Each path below is one point turned by a fixed rotation once a step. After each direction that follows a path, write how fast that rotation turns it, in deg/step (0 if it stays still).
Each turn is a multiple of 5 degrees from 10 to 175, or 0.
Each row of a path follows its step; steps can be skipped.

step 0: [ 2.03  0.92  1.99 -1.06 -0.46  2.53  1.60  0.64 -0.36  0.37  1.98  0.14
  0.62 -2.86  0.81  1.40  1.27 -0.22 -1.47 -0.30 -0.03 -0.98 -0.26  1.26
  0.22  1.48  1.76  0.19 -0.53  0.69 -0.36  1.68  0.70 -0.20 -0.12 -0.18
 -0.66  0.86  0.54  0.25 -0.77 -2.08 -0.64 -2.22 -0.04  2.05  1.03 -1.16]
step 1: [-0.32 -0.49 -1.57 -0.37  0.53 -2.08 -2.05 -0.49  1.27 -0.76 -0.30  1.98
 -0.21 -1.56  0.43  0.64 -1.07  0.60  0.07  1.11  0.76  2.15 -0.61 -0.49
  0.99  0.37  1.97  2.22 -0.12  0.54  0.62 -0.95 -1.40  1.59  0.33 -1.01
 -0.91 -2.57 -1.01 -1.23 -0.33 -1.84 -2.58  1.45  0.68 -0.32  0.62  0.82]
step 2: [-0.96 -0.45  1.33  0.04  0.59 -0.64  2.60  2.07  0.62  1.03 -1.40 -1.14
  0.09 -0.48 -1.77 -0.47  0.14  2.85  0.77  0.37  1.94  0.52 -0.05  0.76
 -0.60 -3.67  1.56 -1.72  1.18  0.58 -0.52  0.83  0.46  0.81  0.67 -0.31
 -0.12  2.23 -1.45  0.07 -0.22 -0.83  1.37 -0.38  0.76  0.02 -0.20  0.83]
step 3: [ 1.37  1.08 -0.18 -0.93  0.68  1.70 -0.47 -0.53 -0.52 -0.81 -1.91 -0.69
  2.11  0.66  1.31 -0.48 -2.44  1.11  1.21  0.09 -1.43  1.99 -1.31  0.97
 -0.36  2.00 -1.44  0.44  0.18 -1.49  2.23  1.80 -0.19 -0.89 -0.17  0.20
 -1.31  0.26  1.69 -0.16 -1.60 -0.86  0.19 -0.27  2.32  1.38 -0.10 -0.83]
step 4: [-0.46 -0.39 -0.02  0.26  0.16  0.68 -0.29  1.49 -0.67 -2.67  1.75  1.21
  0.32 -1.14  2.47 -0.73 -0.21  1.64 -1.03 -2.07  0.20 -0.47  1.64  0.37
  1.20 -0.13  0.94 -1.51  1.28  0.73 -0.16  0.75 -0.38 -2.10  1.95 -1.60
 -0.55 -1.31 -1.28 -0.36 -0.40  0.48 -0.95  0.95 -1.74 -1.35  0.65  2.05]
step 5: [ 0.28 -0.84  1.37 -2.25 -1.14 -1.17  0.18 -2.49  1.98  1.38  1.30  0.00
  0.72 -0.76 -0.19 -1.57 -0.11  0.18 -1.13  0.34  0.73  1.89  0.58  2.71
 -1.99 -0.03  1.64 -1.14 -1.80  1.67 -0.86  0.73 -0.27  0.67 -0.31  0.76
 -0.38  1.84  1.14  0.68  0.51 -0.23 -1.48  0.97  0.17 -0.52  0.55 -1.74]
step 6: [ 0.13  0.77 -0.19  0.81  1.53  0.18 -0.02  0.56 -0.46  0.97 -2.01  0.15
  0.00  0.32  1.05 -1.08 -0.11 -0.32 -0.12  1.03 -1.50  0.68 -1.77  0.55
  2.13 -0.55 -0.29 -0.69  1.62  2.19 -2.48  0.93 -1.40  1.34  0.53 -0.81
  0.74 -2.13 -1.39 -1.26 -0.47  0.30 -1.59  0.36  2.76  1.77 -1.74 -0.18]
step 7: [-1.85  0.68 -1.19  0.37  1.67  2.22  0.84  0.65  0.85  0.24  1.84 -0.51
  0.82 -1.96 -0.28 -2.67  0.57  0.11  1.50 -0.37  2.74  0.31 -2.08 -0.34
 -1.02  1.49 -0.15 -0.72  0.17 -0.50  1.05  0.39  0.66 -0.66  0.89  0.31
  0.17  1.56 -1.55 -2.40 -0.47 -0.50  1.38  0.09 -0.19 -0.69  2.19  0.38]
step 8: [ 1.09  0.16  1.51 -1.91 -3.15  0.34  1.25 -1.34  0.10 -1.84 -1.36  0.32
 -1.23 -0.87  0.35  0.49  1.41  0.64  0.86  2.18 -1.70  0.80 -0.43  1.91
  0.88  0.98  1.48  1.25  1.94 -0.19  0.52 -0.35 -0.87 -1.60  1.33  0.02
 -1.44  0.01  0.11 -0.26 -2.10  0.70 -0.69 -0.06 -0.75  0.74  1.21 -1.14]
step 9: [ 0.19 -1.54 -0.14  0.27  1.78 -3.64 -0.86  0.25 -1.87  0.98  1.71 -1.04
 -1.18  0.83  0.35  0.29 -0.94  1.68 -1.31 -1.61  1.27  0.05  0.13  0.30
 -0.08  0.71  1.56  0.67  0.29  1.33  1.85  1.79 -1.20 -0.19  2.05 -0.49
 -0.86 -0.56 -2.45 -0.68  1.47 -0.02 -0.88  0.24  1.07  0.89  0.07 -0.89]
step 10: [-1.44  1.13 -0.48 -2.44  0.07  0.49 -0.53 -0.02  0.68  0.86 -1.42 -0.72
 -0.46 -1.24 -1.73  0.10  1.41  1.31  0.52 -1.89  0.17  2.59  0.85  0.58
  0.41 -0.22 -0.70 -2.51 -0.06  0.54 -2.29  0.70  0.11  0.83  0.43 -0.89
 -0.56 -0.06  2.06 -1.61 -0.46 -2.53  1.79 -0.90  0.62 -0.92 -0.14 -1.33]
[-0.91  0.59  0.02  0.11 -0.18  0.08  0.43 -0.24 -0.03  0.30  0.42  1.02
  0.08  0.28  0.16 -0.41  0.05 -0.66  0.39  0.18 -0.28 -0.40 -0.13  0.06
 -0.03  0.72  0.53 -0.39  0.22  0.12 -0.37 -0.19  0.17 -0.06  0.00  0.51
  0.04  0.08 -0.38 -0.02  0.33  0.49 -0.39 -0.11  0.37  0.14 -0.09 -0.28]
45
[-0.76  0.67 -0.72  0.39 -0.10 -0.37 -0.50 -0.11  0.27  0.05  0.71 -0.54
  0.14 -0.05  0.37  0.17 -0.48 -0.32  0.09  0.26  0.28  0.03  0.22 -0.20
  0.30 -0.34  0.04 -0.11 -0.17  0.25 -0.04 -0.03 -0.40 -0.42  0.26 -0.59
 -0.28 -0.32 -0.49  0.55 -0.29 -0.11  0.67  0.23  0.01  0.44  0.00  0.14]
135
[-0.06 -0.29  0.52 -0.72 -0.31  0.16 -0.10 -0.17 -0.13  0.00 -0.23 -0.20
 -0.08 -0.23  0.51  0.31  0.28 -0.35  0.40  0.50 -0.04 -0.05  0.25  0.03
 -0.61 -0.18  0.27 -0.10 -0.15 -0.22 -0.26  0.42 -0.28 -0.12 -0.27  0.22
  0.49  0.13  0.60  0.26 -0.25  0.20  0.32  0.18  0.31  1.41  0.22  0.04]
135
[ 0.44  0.25  0.12  0.14  0.18 -0.07  0.48  0.06 -0.15  0.29  0.39 -0.57
  0.33  0.53 -0.05  0.60 -0.04 -0.48  0.02 -0.64 -0.27  0.18  0.03  0.07
  0.25  0.53 -0.27  0.35 -0.08 -0.25 -0.32  1.16  0.05  0.03 -0.11 -0.26
  0.35 -0.20 -0.39 -0.20  0.02 -0.07 -0.04 -0.41  0.95  0.03  0.02  0.32]
115
